The rows of M fall into several groups, and each row is roughly a mix of its group's hidden directions.
M, 102 rows:
[[ 2.20 -3.29 -0.27  3.07 -2.84  1.77  0.39 -0.05  4.04  0.93]
 [ 0.46  1.51  3.38  2.88 -3.04 -1.47 -2.40 -1.82 -1.26  3.05]
 [ 1.39  1.86 -2.58  0.44  3.45  2.12 -3.11 -0.31 -2.22  3.21]
 [ 0.38  3.81  3.09 -3.39  2.79  0.70  2.48  0.76 -1.49 -0.84]
 [ 2.78 -3.53 -2.57 -0.27 -1.75 -3.74 -0.16  3.11  0.08 -0.14]
 [-0.67  0.35  4.14  2.11  1.63  2.74  4.31 -1.26  1.05  0.29]
 [-0.02 -0.95 -0.08 -0.47 -5.81 -3.09 -1.34  1.14 -2.13  1.25]
 [ 0.67 -0.80 -1.47  0.33 -0.89 -4.52 -2.95  3.06  0.18  3.30]
 [ 0.80  3.45  0.49  0.22  4.10  2.75  2.13 -3.26 -0.71 -0.86]
 [ 2.25  1.82 -1.01  1.22 -2.51 -2.36 -3.19  1.25  0.88  4.29]
 [-0.86  2.67  1.51 -1.11  1.96  4.32  1.59 -3.19 -1.75 -1.99]
 [ 1.44 -0.04 -2.76  0.37  4.53  4.51  0.86 -1.31  0.42 -0.62]
 [-0.30 -1.12  2.69  0.79  0.41  3.56  2.89 -1.77  0.08  4.49]
 [ 1.24  1.54 -0.50  1.09  4.31  3.26 -0.42  0.73 -0.74  4.23]
 [-0.19 -1.46 -5.87 -2.11  1.06 -0.47 -2.60  0.13 -0.38 -2.09]
 [-0.31  0.13  4.38  2.52 -1.42 -0.05  1.99 -2.65 -0.64  3.82]
 [-3.32  0.80  5.30  1.59 -1.44  1.52  1.73 -0.18  1.76  0.94]
 [-0.63  2.98  0.51 -1.87 -2.17  4.71 -1.08  2.37 -1.81 -1.90]
 [ 1.53 -1.98 -2.82  0.77  4.52  2.07  2.67  1.81  1.79 -0.71]
 [ 1.33 -0.09 -0.16 -0.74 -2.57 -1.45  0.88  5.51  0.21 -3.38]
 [-1.82  2.01 -2.87 -1.49  4.75  0.69  1.23  0.65  0.13 -3.30]
 [-0.89 -3.54 -3.95  1.91 -0.16 -2.14 -2.48  0.30  2.26  2.26]
 [ 0.16 -2.14 -2.86 -0.16 -0.97  4.31  1.65  2.11 -3.69 -0.74]
 [-1.25  3.86  1.96  1.95 -1.01  1.06 -1.58 -4.76  1.09 -1.05]
 [-3.44  0.62  4.47  0.50 -3.29 -0.53  0.43 -1.28  0.30  2.86]
 [-3.09 -0.86  1.84 -1.81 -4.83 -1.90  1.26  2.68 -0.05 -0.98]
 [ 2.88 -3.51 -3.13  0.25  3.67 -1.74 -0.66  1.22  2.13 -0.41]
 [-2.19  1.68  0.03  2.02  2.14  1.66 -2.26 -3.94 -2.82  2.45]
 [-1.92  1.52  0.29 -1.14 -5.07 -0.22 -1.46  0.97 -3.92  1.43]
 [ 2.31 -2.71 -4.10 -0.52  1.87  2.50  0.65  0.96  3.50 -0.77]
 [ 0.45 -3.11 -3.03 -0.13  3.51  3.01  2.33 -2.21 -1.61  0.57]
 [ 0.10 -0.03  1.04 -0.37 -3.84 -0.10  2.30 -1.16  1.64 -5.33]
 [-0.56  2.15  0.20 -0.26  4.81  3.91  1.39 -1.69  1.55 -1.74]
 [ 3.18 -0.39 -3.52  2.55  2.61  3.71 -0.65  1.39 -1.26  0.13]
 [ 0.66  0.25 -0.30 -0.14  3.24 -0.07  1.51 -4.78  2.29 -3.48]
 [ 1.59  0.42 -2.96 -0.85  5.36  3.30 -0.78  0.52 -0.95 -0.07]
 [ 0.81 -2.98 -2.50 -0.15  0.48 -4.02  0.15  3.59  2.88  0.46]
 [ 0.61  4.42  2.12  3.08  2.13 -1.99 -0.69 -0.85  3.15  0.45]
 [-1.17 -1.96 -1.21 -1.86 -4.71 -1.02  0.17  1.79  2.74 -3.09]
 [-0.15  1.37  4.17  0.36 -4.36 -2.94 -0.26  1.85 -0.86  1.52]
 [-3.38  3.23  2.21 -1.11 -3.99  0.65  1.38 -0.20 -0.05 -2.71]
 [-1.40 -1.71 -0.75 -1.43  4.62 -4.28 -0.08  0.94  0.92 -2.18]
 [-5.51  3.31  0.05 -0.32  2.07 -1.13 -1.19 -0.36 -2.26 -0.13]
 [-1.64 -0.66  5.22 -0.83 -1.52  2.51  3.49  0.84  0.54 -0.90]
 [ 0.56  4.01  0.02 -1.37 -2.92 -0.32  0.33 -2.81 -0.35 -4.31]
 [ 0.54 -2.65 -3.31 -1.69  1.92  2.31  1.86 -0.31  3.81 -2.33]
 [-0.14 -1.27 -0.84 -1.27 -1.14 -5.44 -0.66 -1.72  2.84 -2.71]
 [ 2.40 -1.42 -2.57  2.57  1.78 -4.00 -3.11 -0.38  0.80  1.75]
 [-1.03 -3.52 -1.74 -1.82  1.46  2.12  2.82 -0.69 -1.58 -4.04]
 [ 1.68  0.23  0.09 -0.55  2.67 -3.02 -1.90  3.02  0.93  4.54]
 [-0.80 -1.68  3.05  1.09 -4.81 -3.12 -0.93  1.89  1.48  0.38]
 [ 2.68 -1.92 -1.24 -2.53 -2.90  2.27  1.62 -3.27  0.26 -2.80]
 [ 1.71  0.12 -3.24 -1.12  0.32 -2.22 -4.18 -3.15 -0.05  2.56]
 [-0.59  4.09  2.74 -0.10 -2.91  1.99  1.22 -2.97 -2.52  0.18]
 [-1.48 -1.91 -2.28  0.47  2.45 -5.11 -3.04  0.50  0.81  0.37]
 [-1.03 -0.45  3.13 -0.84 -2.82  0.09  3.60 -0.85  0.96 -4.40]
 [ 0.38  1.08 -0.64  1.44  5.03 -0.66 -0.46 -2.36 -2.82  3.23]
 [ 0.58  0.25 -5.45 -2.82  0.89  1.07 -2.78  0.48 -0.94 -2.19]
 [ 0.48 -0.42 -5.25  0.55  3.57 -0.11 -2.51  0.60 -2.38 -0.45]
 [-0.89 -0.31  4.77  1.21 -4.83  0.75  0.20  1.59  1.20  0.81]
 [ 0.35 -4.16 -3.98 -0.98  0.65 -2.49  2.00  1.18  2.51 -1.04]
 [ 0.18  1.53 -0.83  0.17  4.98  1.10  2.35 -3.66  1.67 -1.68]
 [ 0.86 -1.67 -4.97 -0.49  2.44 -2.59 -0.46  1.80 -0.80 -2.90]
 [-2.02  0.52  3.26 -1.42 -2.47 -0.84  2.49 -2.34  0.05 -4.25]
 [ 2.07 -2.49 -0.48  1.35  5.35  1.67 -0.64 -0.24  2.76  1.26]
 [ 1.86  0.52 -2.35  1.61  1.40 -2.12 -4.64 -1.06 -0.68  3.49]
 [ 0.19  0.00 -1.46 -1.84 -4.80 -1.86  0.34  3.57 -1.32 -2.65]
 [-4.95  0.23  0.49 -2.80 -0.73  0.21  1.33 -2.70 -0.91 -3.25]
 [-2.50  3.59  0.61 -0.64  2.12  3.24  2.36 -3.45 -1.06 -0.24]
 [-0.87  1.98  0.11  1.51  1.24  2.15 -2.69 -3.74 -1.24  4.21]
 [ 2.32 -2.61  1.37  2.43  1.09 -1.08  1.52  0.61 -1.58  5.12]
 [-1.22  2.10  5.25  0.58 -3.05  2.72  0.70  0.64  0.19  1.46]
 [-0.78  1.06 -1.81 -2.70 -4.69  0.10 -1.60  1.80 -0.28 -3.68]
 [-3.15  0.67  5.32 -0.38 -2.43  0.51 -0.36 -0.16  0.11  2.92]
 [ 0.58 -1.12 -2.87 -0.89  4.72  0.96  1.90  1.42  2.57 -2.76]
 [-3.41 -0.27  0.99 -0.56  3.86  3.01  3.60 -0.62  1.29  1.30]
 [-2.52  0.42  0.14 -1.12 -4.33 -2.09 -3.04 -0.31  2.14 -2.98]
 [-0.59  0.27  3.82 -0.20 -5.13  0.78  1.90  2.50  0.71 -1.16]
 [ 2.56  0.81 -0.55 -1.70  2.85  3.46  0.91 -3.64  2.18 -2.09]
 [-0.76  1.74  5.13 -0.10 -1.19  2.72  2.41 -1.44  1.42 -2.24]
 [-1.38  0.59  4.15  0.50 -3.04  1.80  0.37 -1.42  0.39  4.38]
 [ 0.98 -3.03 -5.17 -1.22  0.57 -3.75 -0.61 -0.07  0.41 -0.55]
 [-2.79 -1.44  0.86 -0.05  2.07  4.73  2.57  2.02  0.57  2.33]
 [ 0.21  3.24 -1.72 -1.37  3.10  1.63 -2.38 -1.04 -4.39  0.20]
 [-0.58  2.01  0.01  0.38  3.82  2.64  2.14 -4.45 -1.01  1.49]
 [ 0.60  1.22 -3.91 -0.22  2.48 -1.55 -4.15 -2.93 -0.74 -1.25]
 [-0.26  0.16 -0.20 -1.19 -4.02 -2.71 -0.76  2.85  0.35 -4.44]
 [-1.01  3.55  2.02 -1.35 -1.54  2.56 -0.05  0.71 -4.89 -0.87]
 [ 0.25  1.47 -1.55 -1.15  3.10  5.99  0.31 -1.14 -0.80  0.38]
 [ 3.85 -1.40 -4.12  0.13  2.02 -0.20 -2.55 -0.10  2.78  1.22]
 [ 0.29 -1.78 -2.82 -0.12  2.34 -1.03  2.17 -2.87  1.19 -4.64]
 [ 0.67  0.58 -2.37  0.41  1.07  5.19 -0.88 -2.83 -3.19  0.11]
 [-0.76  0.53 -0.24 -0.15  4.96  3.41  1.42 -0.58  3.12 -2.10]
 [ 0.31  1.91 -2.84 -0.92  4.46  1.87 -1.31 -1.93 -3.03 -1.73]
 [ 2.49 -0.77 -5.39  0.80  2.89  0.78 -1.26  0.21 -1.92  1.71]
 [-0.04  1.03 -0.95  0.44 -0.61 -2.93 -0.09 -2.99  2.58 -5.19]
 [ 0.65  0.47  3.80 -0.75 -0.27  2.53  2.02  5.13 -0.47  1.00]
 [ 1.77  0.64 -4.95  1.29  2.52 -2.63 -3.04  0.32 -0.52  1.04]
 [ 0.30  2.18  2.43  0.32 -0.28  3.78 -1.78 -1.05 -1.44  4.70]
 [-0.06 -1.04 -5.12 -0.18  1.81 -3.24 -2.01 -1.07 -0.49 -2.66]
 [-0.18 -0.20 -3.52 -0.12  3.02  4.90  1.07  0.26 -1.71 -1.98]
 [ 1.46 -1.27 -2.05 -0.35 -5.78  1.36  0.73 -2.32 -0.22 -2.10]]
Here is one row of each group, with its name. Which group are the others in?
[-2.30  0.53  3.66 -0.27 -5.20 -1.38  0.87  1.72 -1.37 -0.31] : F
[-1.09  4.62  0.65 -1.10 -1.75  2.39 -0.56  0.13 -4.51 -0.25] : C
[ 0.06 -1.79  3.23 -1.70 -3.18  2.95  3.40  2.56 -0.36 -0.24] : X

[-1.64 -0.01  0.57 -2.01 -4.04 -0.14 -0.74  1.61 -1.30 -5.04] : X
[ 0.72 -1.17  1.51  0.35 -6.11 -3.11  0.46  0.38 -0.84  1.12] : C
[ 0.80  2.49 -1.36 -0.35  3.69  1.76  2.27 -4.70 -0.47 -0.81] : C
[ 2.13 -0.08 -4.49  0.57 -1.75 -3.87 -2.38  2.17  0.20 -0.43] : X
[-2.37  2.63  3.84  0.20 -0.88  3.58  1.64 -1.57 -2.73  0.40] : F
[-4.66 -0.44 -1.47  0.06  1.25 -4.39  1.79 -2.10 -0.21  1.02] : C
[ 2.37 -2.37 -3.97 -0.41  3.89  2.21  1.70  0.98 -1.62  0.10] : X
[-1.39  2.59  0.50  0.30  4.02  3.71  0.30 -1.88 -3.01  1.44] : F
[-1.59  0.52  0.87 -0.51  0.82  3.22  2.36 -3.69 -1.01 -4.31] : F
[ 1.15 -3.03 -3.17 -1.41 -3.30 -2.39 -1.92  3.23 -0.63  0.01] : C
[-0.66 -2.73 -1.00 -1.27  5.66 -2.55  1.52  1.12  0.72 -0.69] : X
